In the data rows, the value 128 means zero.
Here are some numbered points:
[ 61 180 183 117 160 198  52 173 142  86 152 155 192  85  81 143 121  55 150 242 130  62 116 148 117  65 161 153  78 132] 0
[143 123 117 118 124  54 177  95 165  81 100 166 116 181 119  98 105 169 123 110 134 167  97 104 127  94  95 100 168 102] 1
[173  69  89 133  96 140 196  90  94 168 147 132 112 181 145 117 194 177 104 117 130 165 115 128 161  83 103 155 157 117] 2
[126 147 159 136 151 153  83 168 113 142 140  81 141  50 133 151 129  78 126 145  90  91 153 145 117 189 167 121 102 162] 3
[136 109 130 127 125 116 106 152 120 141 136  71 101 111 152 144 120 138  93  95  98 132 142 122 129 185 146 115 143 127] 4
[ 64  94 159  80 107 141  74 133 149  64 123 143 104 211 132 119  75 179  91 141 141 103 102 116 143  67  90 129 124  96] 5
[163 133  95 123 120  71 176  91 150 131 111 152 118 138 119 122 116 137 136  87 130 164 135 116 109 141 118 114 167 125] 6
[143 116 137 161 154 114 140 157 121 167 127  85 115  79 148 135 125 129 147  74 116 145 113 149 138 202 134  92 105 152] 7
[110  69 122  96  86 106 142 112 137  78 126 141  85 242 136 106 129 217  65 106 133 157  99  95 159  53  84 136 176  69] 8
[149 164 141 117 129 168 191  53 120 105 105 229 179 166 105  83 147 108 165 230 183  92 118 159 119  26  71 160 116 134] 9
[160 145 111 129 132 138 130 134 109 145 158  99 152  82 132 143 163  87 111 179  96 128 152 125 111 142 176 142 156 134] 10
[141 181  92 138 134 126 153  92 133 151 123 192 162  91  95 135 137  73 194 110 154 132 162 137  97 135 138 140 120 161] 11
[ 92  63 251 166 163 211  55 229  90 166 136   0 102  86 200 147 104 167  90 123 119  56  81 191 191 212 118 107  20 147] 12
[127 157  87 137 147  85 153 117 162 106 126 187 153 115  79 122 145  99 171 140 117 174 127 103 111  81 148 123 147 126] 13
[147 121  85 118 101 130 120 126 107 149 157 106 122 114 124 148 175 110 103 131  87 147 167 104 118 128 169 152 167 130] 14
[126 144  68  93  70 113 125  83 128 124 132 163 119 178 107 131 155 112 125 139 134 150 172  84 106  74 141 161 172 114] 15
[125 153  92 157 163  69 157 123 166 115  97 180 138 103 101 109 103 123 191  68 140 177 118 114 104 140 125  94 121 139] 16
[ 76 108 142  84 104 125  85 129 154  68 121 145 105 208 126 117  80 175  93 133 144 118 105 105 135  75  99 130 141  87] 17
[143 121 120 137 131 111 177 110 131 120 124 159 137 148 111 107 159 145 145 140 130 151  98 127 139  82 110 130 139 122] 18
New points follow, each followed by the numbers of its three nearest points above, nearest first.
[ 62 170 147  81 122 165  53 123 151  68 121 183 159 152  98 131  81  91 146 199 151  74 140 121 101  71 130 146 101 128] 0 5 17
[137 176 109 166 167 128 141 132 131 156 123 166 170  41  94 136 148  64 213 113 121 136 144 146 102 154 156 120  89 184] 11 16 13
[154  95 149 144 149  44 198 124 160 101 106 114 101 170 149  99  87 207 111  72 140 174  55 125 157 152  82  69 163  93] 1 6 18
[133 135 125 118 126  97 115 133 141 118 122 104 117 115 137 139 104 126 120 103 116 134 143 115 110 172 143 112 146 126] 4 6 7
[159 127  93 129 119  80 167 103 137 137 120 136 114 137 129 125 126 141 129  86 129 165 136 112 120 150 124 116 166 121] 6 18 1
[ 43 194 204 118 159 214  21 185 138  85 147 147 192  81  89 142 104  48 149 253 141  36 120 155 119  69 161 158  58 132] 0 3 10
[ 95 144 136 123 113 186  89 122 115 138 121 159 131 127 114 133 126 110 152  98 144  81 158 142 120 129 116 157  79 158] 11 3 18
[141 146  82 135 143  70 164 117 159 107 125 174 143 120  87 119 144 116 158 122 110 183 120  99 112  97 145 115 165 122] 13 6 18
[114  87 196 130 139 153  83 185 113 125 139  38 100 118 172 140 101 164  65 123 102  91 106 148 156 182 127 112 110 118] 4 12 7
[126 120 134 150 144 106 159 142 148 115 139 139 150 152 109 114 141 164 129 154 140 158  65 125 153  61 125 136 143  88] 18 1 13
[145  88  90 140 111  87 171 117 133 139 125 136  94 164 135 119 148 177 128  47 122 188 118 108 146 122 109 117 146 121] 6 18 1
[155 131 123 165 161 111 161 139 124 169 127 118 133  72 131 134 136 115 164  86 121 148 116 148 135 187 136 102 111 159] 7 4 16
[136 116 174 144 150 141 157 132 124 120 126 129 145 135 135 112 130 156 129 161 143 110  85 159 154  98  98 128 108 122] 18 1 17
[134 139 132 119 127 117 158  93 141 111 100 184 133 152 112 107 121 129 155 125 146 118 120 137 128 107  90 123 121 141] 18 6 1
[ 66 177 151  85 133 154  50 131 158  64 119 170 157 134  98 131  67  91 142 189 143  71 140 120  92  97 136 134 111 126] 0 17 5
[125 147  68  93  83 119 112  90 131 121 135 165 129 160 106 137 141 109 129 139 129 142 176  89  99  88 149 161 168 118] 15 14 13
[ 34 118 159 159 154 255  20 227  80 162 190  47 149 107 200 160  90 138 155 139 207  98  99 150 158 169 155 135  35 115] 12 3 7
[ 99 160 171 136 173 133  60 181 144 109 116  94 141  45 122 148  81  80 136 131  97  85 143 140 101 205 162  98  90 157] 3 7 4
[157 129 147 158 160 129 176 121 121 157 118 133 140  95 136 119 133 123 163 112 140 128 105 166 140 164 107 105 101 156] 7 18 11
[ 81 155 208 141 169 177  82 173 135 101 117 136 162  85 105 120 117  91 159 191 126  65 101 166 137 106 123 124  52 152] 0 3 10
[154 127 134 169 167 102 160 147 130 158 122 106 129  72 140 131 123 124 158  77 123 151 109 149 136 199 133  91 110 153] 7 4 16
[155 124  90 133 121  81 159 112 135 141 119 125 107 136 132 129 130 138 127  91 125 170 145 108 124 151 131 118 163 116] 6 4 18
[143 125 136 140 142 113 167 123 134 120 123 146 137 130 117 111 147 139 141 138 124 141 100 136 142 102 113 121 132 128] 18 6 13
[136 118  53 118  77 151 164  76 108 142 148 207 135 178  87 117 228 116 151 143 123 167 160 100 133   8 130 189 145 135] 15 18 2
[116 103 109 112  87 117  90 121 125 154 124  81  79 160 170 158  71 166  85  31 156 127 164 111 122 204 132 130 141 111] 4 7 6
[106 177 153 139 149 184  58 169 109 148 143 111 159  32 108 159 143  43 160 151  94  71 176 150 108 173 181 144  73 183] 3 10 0
[152 136 103 123 117 101 155 105 130 138 125 139 122 138 127 127 127 134 133 106 131 145 131 121 124 142 124 125 160 125] 6 18 14
[100  97 153 100  94 157  56 153 112 134 125  63  76 154 172 144  93 155  68 101 122  90 160 125 135 171 123 135 116 117] 4 17 5
[119 153 157 139 170 114  82 180 144 118 131  81 141  46 128 151  95  87 133 129  89 110 134 134 109 206 172  93 114 148] 3 7 4
[128 147 147 117 112 149 197  42 131 120  77 244 135 202 106  81 120 141 181 135 211  95 112 165 137  54  29 142  90 143] 9 18 1
[102  49 148  97  91  92 150 124 146  72 115 121  63 255 162  93  88 255  48  91 167 157  55 105 185  65  47 117 180  37] 8 17 5
[163 104 134 152 160  27 209 128 177  96 104 119 109 160 135  99  87 205 114  74 134 193  52 117 150 148  94  72 180  78] 1 6 18
